In the data rows, zero lies at 7.5, halfway between 7 and 8.
Some points:
Array([7, 4, 3, 0, 6, 9, 9, 11, 9, 14, 9, 7, 6, 8, 3, 7, 8, 9, 7, 10, 5, 10, 9,
       8, 2, 9, 13, 8, 14, 7, 9, 8, 9, 5, 7, 7, 3, 11, 7])
Array([8, 10, 6, 5, 1, 0, 5, 12, 10, 10, 7, 10, 3, 7, 9, 4, 6, 7, 8, 7, 1, 6, 10,
       4, 12, 10, 8, 6, 7, 4, 6, 9, 5, 0, 7, 7, 9, 6, 7])
Array([6, 13, 7, 6, 7, 6, 9, 12, 9, 13, 2, 5, 9, 1, 8, 9, 10, 6, 7, 10, 8, 0, 12,
       8, 10, 10, 6, 3, 7, 7, 9, 11, 12, 12, 8, 6, 7, 15, 6])
Array([4, 8, 9, 10, 11, 13, 8, 6, 7, 5, 8, 9, 7, 8, 10, 9, 9, 9, 11, 11, 2, 9, 10,
       9, 7, 9, 6, 6, 9, 2, 5, 10, 10, 8, 8, 5, 10, 8, 4])
Array([12, 7, 13, 7, 6, 8, 9, 8, 7, 7, 9, 7, 8, 5, 1, 11, 5, 7, 7, 3, 12, 7, 6,
       5, 9, 6, 4, 6, 8, 9, 6, 7, 8, 4, 8, 3, 10, 7, 8])
Array([14, 9, 11, 6, 5, 9, 6, 8, 9, 11, 9, 5, 7, 10, 10, 10, 6, 13, 12, 5, 8, 8, 8,
       10, 10, 2, 5, 12, 4, 8, 9, 7, 10, 9, 6, 8, 8, 7, 7])
Array([6, 6, 7, 5, 6, 12, 8, 9, 6, 10, 9, 9, 14, 10, 4, 6, 7, 12, 13, 9, 5, 7, 8,
       7, 11, 9, 5, 7, 14, 8, 4, 4, 8, 9, 10, 9, 12, 8, 8])
Array([7, 3, 7, 8, 9, 6, 8, 11, 5, 6, 10, 12, 6, 8, 5, 6, 8, 5, 12, 9, 13, 12, 7,
       10, 9, 7, 7, 5, 4, 9, 8, 8, 10, 6, 7, 10, 7, 8, 7])
Array([14, 8, 8, 11, 9, 11, 7, 5, 11, 10, 6, 9, 9, 9, 3, 4, 13, 5, 4, 10, 5, 3, 7,
       8, 5, 11, 7, 10, 9, 6, 9, 8, 9, 7, 4, 7, 6, 6, 7])
Array([3, 9, 5, 8, 8, 7, 0, 6, 8, 9, 6, 10, 7, 11, 11, 5, 14, 8, 9, 5, 12, 7, 8,
       6, 9, 9, 9, 8, 10, 10, 4, 9, 8, 9, 9, 2, 4, 6, 6])
Array([6, 5, 9, 2, 7, 10, 8, 8, 11, 8, 8, 11, 11, 8, 7, 7, 7, 5, 8, 9, 7, 9, 10,
       10, 9, 6, 7, 10, 7, 8, 8, 7, 3, 11, 10, 10, 4, 9, 6])
Array([5, 9, 4, 1, 10, 10, 8, 4, 6, 5, 10, 6, 8, 5, 10, 0, 5, 7, 4, 8, 6, 11, 11,
       6, 9, 9, 5, 7, 10, 8, 7, 3, 4, 7, 2, 6, 10, 8, 5])
Array([10, 6, 6, 8, 10, 7, 7, 7, 4, 8, 10, 11, 7, 7, 8, 6, 6, 6, 9, 6, 4, 1, 8,
       8, 12, 2, 8, 8, 9, 6, 10, 8, 10, 6, 10, 4, 4, 6, 12])
Array([10, 7, 9, 10, 10, 8, 9, 9, 7, 6, 10, 7, 7, 11, 10, 11, 7, 6, 8, 11, 11, 4, 10,
       9, 5, 9, 7, 9, 8, 8, 9, 9, 2, 6, 9, 7, 10, 13, 8])
Array([2, 7, 9, 10, 7, 12, 8, 11, 11, 4, 9, 8, 6, 6, 13, 6, 3, 7, 8, 7, 6, 5, 7,
       4, 8, 6, 7, 10, 6, 11, 7, 10, 11, 5, 2, 3, 8, 9, 9])
Array([5, 11, 10, 10, 13, 5, 5, 10, 8, 5, 10, 5, 9, 12, 8, 10, 9, 9, 8, 7, 10, 10, 10,
       7, 9, 10, 7, 9, 8, 2, 12, 8, 9, 3, 5, 11, 8, 8, 10])
Array([7, 7, 8, 6, 8, 3, 11, 7, 8, 5, 3, 8, 8, 9, 11, 4, 11, 5, 10, 10, 10, 9, 7,
       9, 7, 5, 11, 15, 7, 3, 6, 5, 9, 7, 6, 8, 13, 7, 10])
Array([7, 5, 4, 9, 6, 6, 4, 5, 5, 6, 6, 6, 10, 12, 4, 7, 7, 7, 4, 6, 8, 3, 8,
       8, 9, 7, 6, 10, 8, 7, 10, 8, 4, 5, 8, 7, 11, 11, 3])
Array([5, 8, 4, 5, 6, 7, 6, 11, 9, 7, 9, 8, 7, 11, 2, 9, 7, 5, 1, 10, 7, 6, 6,
       10, 10, 6, 6, 9, 6, 6, 7, 7, 8, 10, 4, 8, 7, 3, 8])
Array([8, 7, 5, 15, 10, 7, 11, 2, 9, 15, 6, 10, 6, 8, 5, 10, 1, 8, 5, 7, 9, 14, 14,
       4, 12, 6, 10, 8, 8, 6, 3, 9, 10, 8, 4, 10, 4, 8, 8])
Array([9, 9, 6, 8, 8, 10, 11, 9, 9, 9, 10, 11, 6, 12, 10, 4, 5, 8, 6, 6, 11, 4, 7,
       4, 6, 7, 6, 3, 3, 5, 9, 5, 6, 11, 11, 6, 10, 6, 6])
Array([5, 9, 8, 7, 8, 10, 8, 7, 3, 12, 5, 7, 10, 8, 6, 8, 8, 9, 10, 6, 6, 5, 5,
       6, 6, 11, 10, 7, 0, 8, 10, 7, 4, 9, 2, 5, 6, 2, 6])
Array([4, 7, 11, 10, 6, 6, 7, 12, 6, 10, 8, 9, 5, 6, 6, 7, 9, 11, 9, 5, 7, 10, 6,
       4, 3, 13, 6, 13, 7, 10, 8, 7, 7, 10, 6, 6, 5, 12, 12])
Array([8, 10, 0, 5, 8, 7, 7, 7, 10, 7, 11, 9, 7, 3, 10, 13, 11, 10, 5, 4, 8, 8, 6,
       10, 9, 8, 6, 10, 3, 8, 6, 6, 11, 7, 8, 12, 8, 8, 5])
Array([9, 5, 2, 3, 8, 10, 7, 1, 9, 8, 6, 9, 5, 6, 5, 7, 9, 6, 12, 10, 7, 7, 5,
       5, 7, 10, 9, 4, 4, 10, 7, 12, 10, 2, 7, 10, 12, 9, 12])
Array([6, 8, 7, 7, 3, 9, 4, 7, 5, 12, 5, 12, 8, 5, 10, 9, 5, 10, 5, 9, 10, 8, 5,
       9, 5, 7, 11, 8, 7, 3, 4, 11, 5, 8, 9, 7, 11, 6, 8])
Array([8, 4, 10, 8, 8, 7, 2, 4, 8, 5, 10, 10, 8, 2, 8, 7, 7, 2, 10, 5, 6, 5, 8,
       7, 7, 9, 8, 7, 6, 4, 6, 7, 1, 12, 6, 12, 8, 12, 4])
Array([9, 11, 5, 11, 7, 8, 7, 9, 9, 7, 10, 11, 14, 6, 7, 6, 10, 6, 9, 3, 7, 8, 9,
       9, 3, 9, 9, 5, 6, 9, 7, 4, 7, 5, 6, 7, 6, 7, 10])
Array([11, 4, 8, 7, 11, 8, 8, 11, 10, 6, 1, 6, 9, 5, 9, 9, 8, 8, 7, 5, 9, 5, 10,
       3, 5, 5, 7, 9, 5, 10, 8, 4, 10, 6, 9, 9, 7, 4, 4])
Array([3, 8, 5, 5, 10, 5, 12, 7, 5, 13, 9, 4, 7, 6, 4, 10, 7, 4, 9, 6, 5, 6, 7,
       8, 6, 0, 8, 6, 8, 5, 11, 9, 5, 8, 8, 4, 11, 4, 10])
Array([11, 6, 8, 5, 12, 2, 5, 11, 8, 5, 6, 5, 8, 9, 7, 2, 5, 12, 10, 4, 5, 12, 8,
       10, 4, 5, 7, 5, 4, 8, 6, 13, 6, 9, 10, 5, 8, 8, 5])
Array([10, 7, 7, 5, 8, 6, 10, 9, 5, 7, 6, 6, 6, 5, 8, 7, 5, 5, 11, 9, 11, 8, 6,
       12, 10, 14, 9, 8, 5, 7, 5, 8, 7, 11, 6, 3, 6, 4, 5])
Array([9, 10, 8, 10, 8, 11, 6, 7, 15, 1, 7, 4, 6, 6, 2, 8, 7, 7, 9, 8, 9, 10, 6,
       5, 11, 5, 9, 11, 9, 5, 11, 8, 6, 10, 7, 9, 9, 7, 6])
Array([10, 9, 12, 5, 10, 9, 7, 6, 3, 11, 10, 6, 7, 7, 9, 6, 13, 10, 4, 11, 6, 7, 5,
       9, 8, 3, 7, 8, 10, 13, 5, 11, 5, 5, 2, 11, 7, 9, 6])
Array([8, 8, 9, 8, 2, 6, 11, 6, 9, 4, 8, 5, 12, 9, 11, 8, 7, 10, 10, 5, 6, 6, 6,
       8, 9, 10, 7, 10, 11, 7, 4, 11, 6, 7, 8, 10, 5, 6, 11])
Array([6, 5, 9, 9, 5, 9, 7, 5, 5, 5, 9, 9, 7, 7, 7, 12, 8, 10, 7, 7, 8, 7, 11,
       6, 5, 10, 11, 7, 11, 4, 8, 8, 7, 7, 11, 7, 8, 4, 7])
Array([5, 5, 10, 5, 5, 1, 7, 0, 8, 7, 9, 11, 7, 3, 7, 6, 7, 7, 7, 9, 8, 8, 13,
       10, 3, 9, 2, 6, 10, 11, 12, 12, 10, 8, 8, 8, 7, 3, 7])
Array([7, 8, 8, 6, 10, 7, 10, 3, 12, 9, 11, 10, 8, 10, 10, 9, 6, 5, 5, 3, 10, 9, 5,
       6, 8, 8, 11, 9, 6, 12, 8, 6, 10, 9, 10, 6, 9, 11, 9])
Array([13, 10, 6, 7, 10, 8, 10, 5, 7, 9, 12, 6, 9, 6, 5, 10, 8, 7, 8, 8, 9, 8, 9,
       9, 5, 6, 6, 8, 5, 8, 5, 6, 4, 5, 11, 2, 7, 8, 9])
Array([7, 5, 11, 7, 14, 10, 9, 6, 4, 4, 3, 10, 7, 9, 5, 7, 4, 11, 4, 4, 8, 8, 1,
       10, 10, 7, 7, 4, 7, 3, 10, 7, 7, 6, 9, 10, 4, 11, 10])
Array([12, 2, 5, 11, 9, 5, 9, 8, 8, 2, 8, 7, 10, 7, 11, 6, 5, 10, 5, 6, 10, 5, 5,
       5, 6, 5, 11, 5, 11, 8, 8, 6, 8, 12, 4, 7, 9, 5, 6])
Array([9, 10, 4, 10, 3, 10, 7, 8, 2, 7, 10, 4, 7, 7, 8, 5, 9, 4, 10, 6, 6, 10, 4,
       7, 7, 10, 11, 10, 12, 7, 11, 14, 11, 9, 12, 9, 8, 11, 2])
Array([8, 9, 4, 9, 10, 12, 8, 13, 10, 7, 5, 7, 5, 5, 7, 6, 7, 8, 6, 4, 10, 6, 7,
       14, 6, 3, 4, 6, 12, 9, 7, 10, 2, 5, 8, 10, 6, 6, 13])
Array([7, 8, 9, 12, 7, 5, 13, 10, 7, 8, 6, 12, 13, 6, 12, 10, 7, 8, 9, 10, 8, 12, 3,
       9, 11, 8, 9, 6, 9, 12, 12, 6, 4, 5, 9, 6, 6, 6, 3])
Array([8, 6, 9, 8, 7, 6, 5, 6, 12, 10, 6, 4, 8, 10, 10, 7, 9, 1, 7, 10, 7, 10, 5,
       8, 5, 5, 6, 4, 10, 7, 6, 8, 4, 6, 8, 5, 5, 10, 11])
Array([9, 12, 9, 4, 10, 6, 5, 7, 10, 6, 6, 8, 6, 5, 7, 11, 7, 11, 7, 13, 6, 9, 4,
       6, 9, 7, 9, 4, 12, 6, 12, 5, 4, 9, 6, 8, 8, 6, 9])
These points spread out most along one direction. How far along it is each point below, from 0 to 99? 50 is the average, and the first point above lies past it. One standard deviation of the points above along it is 16.
Array([8, 9, 5, 10, 8, 4, 6, 6, 6, 5, 3, 6, 5, 8, 4, 6, 6, 10, 5, 12, 7, 7, 8,
       7, 10, 13, 7, 8, 6, 13, 7, 5, 5, 11, 7, 6, 9, 9, 12]) --> 51
Array([6, 4, 12, 8, 9, 7, 8, 10, 7, 7, 12, 3, 5, 6, 7, 5, 12, 7, 6, 8, 9, 6, 11,
       7, 10, 8, 13, 6, 6, 8, 3, 7, 6, 10, 11, 10, 12, 5, 9]) --> 49
Array([9, 5, 5, 7, 6, 11, 9, 9, 3, 3, 8, 7, 8, 8, 11, 11, 7, 7, 6, 12, 6, 10, 11,
       1, 8, 7, 9, 8, 2, 10, 10, 12, 6, 9, 9, 9, 3, 6, 10]) --> 46
Array([4, 7, 10, 9, 8, 8, 10, 7, 5, 7, 7, 10, 5, 7, 5, 7, 12, 6, 6, 7, 4, 9, 4,
       5, 8, 3, 4, 9, 7, 10, 8, 5, 8, 10, 13, 8, 9, 6, 7]) --> 44
Array([7, 6, 10, 7, 8, 10, 7, 6, 7, 12, 8, 2, 5, 6, 11, 6, 5, 7, 5, 6, 8, 6, 6,
       9, 7, 14, 7, 11, 10, 6, 11, 5, 11, 6, 11, 9, 7, 4, 11]) --> 55
Array([8, 10, 7, 6, 7, 4, 7, 10, 6, 8, 9, 6, 7, 10, 7, 7, 5, 6, 10, 11, 12, 5, 3,
       2, 6, 5, 2, 6, 11, 5, 3, 4, 10, 9, 6, 14, 4, 8, 5]) --> 47
Array([4, 8, 8, 9, 0, 8, 9, 2, 9, 7, 9, 5, 1, 8, 8, 6, 9, 13, 13, 9, 9, 4, 10,
       8, 6, 5, 11, 7, 4, 4, 9, 3, 5, 5, 8, 9, 5, 11, 4]) --> 58
Array([2, 11, 9, 5, 5, 8, 6, 5, 8, 5, 6, 4, 12, 5, 5, 7, 8, 6, 6, 9, 7, 7, 8,
       9, 7, 9, 8, 8, 4, 6, 3, 7, 11, 3, 12, 6, 0, 7, 6]) --> 65
Array([10, 10, 9, 10, 6, 8, 2, 9, 4, 7, 6, 9, 8, 7, 8, 6, 5, 7, 7, 11, 5, 9, 7,
       13, 4, 4, 12, 8, 7, 12, 8, 1, 14, 6, 9, 8, 8, 10, 12]) --> 48
Array([7, 5, 7, 8, 0, 10, 6, 8, 7, 9, 8, 5, 11, 7, 8, 4, 11, 9, 4, 8, 9, 11, 9,
       8, 11, 7, 3, 4, 2, 3, 11, 7, 10, 10, 6, 8, 9, 6, 10]) --> 54
Array([9, 10, 9, 4, 7, 9, 9, 7, 3, 4, 4, 8, 3, 12, 8, 11, 8, 4, 9, 1, 9, 9, 11,
       9, 7, 8, 8, 5, 12, 8, 6, 7, 10, 10, 5, 7, 8, 9, 8]) --> 47
Array([7, 4, 8, 11, 7, 4, 11, 9, 8, 5, 7, 8, 5, 8, 8, 9, 10, 11, 5, 11, 6, 7, 6,
       7, 5, 9, 5, 6, 6, 8, 4, 6, 11, 9, 6, 2, 5, 9, 6]) --> 48
Array([8, 5, 6, 12, 8, 7, 4, 7, 10, 11, 6, 4, 6, 11, 10, 12, 8, 4, 8, 5, 3, 7, 6,
       11, 8, 8, 3, 5, 8, 14, 7, 4, 7, 8, 9, 10, 8, 6, 6]) --> 46
Array([6, 12, 10, 8, 7, 5, 7, 7, 8, 5, 8, 8, 10, 12, 7, 6, 3, 7, 4, 9, 6, 5, 8,
       8, 4, 11, 10, 8, 7, 10, 5, 12, 10, 8, 6, 14, 11, 4, 4]) --> 54
